Here are the same points, seen from different sides; a view may also be mirrored.
A view may leave some points out, and in a few views one point is out of place. Which views, in the order they come, and which point in each? Write - if none.
Scene 1:
panel a:
  q_270 [ -8  30 -17  37  -7  18  17  -9  -3 -18  48  -4]
  q_49 [-16  24 -18  37 -12  24  20  -8 -10 -11  49   4]
  q_637 [ -3   9 -25  14 -16  22  25  -2  -2  11  28  -5]
  q_868 [-13  24 -12  36  -4  16  22   2  -1 -21  50   3]
  q_515 [-19  29 -24  31 -18  24  19 -13  -7   0  43   7]
  q_172 [-21  31 -21  32 -14  23  21  -9  -5  -5  49   6]
panel b:
  q_515 [ 25  15   5  19 -11  14  17   7 -20 -28 -59  -1]
  q_107 [ 27  14  18   6  -3  14  13   3 -21 -21 -43  17]
  q_172 [ 22  17   4  21 -12  16  17   1 -15 -25 -61  -6]
  q_556 [ 25  19   4  15 -14  13  14   7 -19 -21 -55  -3]
  q_868 [ 11  26   4   8 -13  27  12 -12 -10 -19 -64  -7]
panel c:
  q_270 [-13  34 -24 -11 -20 -45 -63  25 -29 -79 -31  21]
  q_868 [-11  28 -29  -3 -22 -45 -58  28 -35 -73 -24  25]
  q_107 [-48  33 -33  -8 -33 -40 -59  30 -32 -62 -43   9]
  q_172 [-28  29 -24  -7 -29 -39 -71  28 -36 -83 -25  17]
  q_637 [-48  35 -34  -9 -35 -41 -54  29 -32 -59 -50  11]
  q_49 [-22  29 -29  -9 -23 -41 -67  26 -34 -77 -24  12]
  q_556 [-32  29 -26 -12 -25 -40 -71  26 -31 -77 -27  10]
panel d:
  q_49 [ 11 -10   4   1  -4  16  19 -27 -16 -29  26 -10]
  q_515 [ 10 -14   4   8   0   8  16 -22 -10 -36  23  -3]
  q_868 [ 19  -9   4   1   1  25  20 -32 -25 -20  18 -15]
  q_270 [ 18 -11  10   0  -3  25  14 -33 -23 -32  22 -13]
  q_172 [ 12 -10   3   5   4  15  20 -23 -14 -34  22  -5]
  q_637 [ 10 -20  18   9 -18   6   7 -19 -11 -22  -4   8]
  q_556 [  7 -10   7   2  -6  13  19 -23 -11 -34  24  -3]
  q_107 [  8 -17  16   9 -15   6  12 -18 -11 -23   2   7]
panel e:
  q_107 [ 11 -23  -1   1 -48  55  65  52 -48  59  14  -9]
  q_868 [  4 -54  -2  -8 -43  33  51  45 -35  51   8   4]
  q_270 [  7 -46   9 -12 -40  35  58  44 -32  50   9   6]
  q_637 [  9 -22   2   5 -52  57  67  59 -50  58  14  -9]
  q_49 [ 10 -42  -1 -15 -36  40  58  39 -37  51  12   0]
  q_556 [ 12 -33   0 -16 -37  47  62  38 -36  56  13  -2]
  q_172 [  8 -35  -5 -13 -38  37  61  34 -32  54   9  -4]
  q_515 [ 11 -29  -3 -13 -36  42  66  34 -36  52  11  -8]
panel f:
  q_515 [ 22 -12  -3  10 -20  -2 -23 -16 -23  14  60 -35]
  q_270 [ 20 -14  -2  18 -15  -1  -7 -14 -12   6  45 -25]
  q_868 [ 18   1  10  21 -19  -6  -9 -11 -13  -7  53 -36]
  q_107 [ 33   2  -2   2 -20 -16  -9 -10 -24  10  75 -29]
  q_172 [ 17 -13  -2  12 -22   0 -22 -17 -17   9  56 -32]
  q_637 [ 39   7  -3   2 -19 -17  -4  -9 -25   8  75 -29]
  q_556 [ 19 -15  -1   9 -21  -3 -17 -10 -18  15  60 -31]
panel g:
  q_515 [-15  -1  -3  17  11 -10  15 -15   1  -3  29   7]
  q_107 [ -4  -5  -3   7  25  -9  24  -1  10 -15  27  15]
  q_556 [-14  -2   0   9  14 -13  12 -12   2   3  29   7]
  q_270 [-17   4  -3   7   7 -32  10  -7   6   5  22   2]
  q_637 [ -3  -5  -5   5  27 -12  26   5  11 -20  26  17]
Views with a point moved: panel f
  panel f moved: q_868
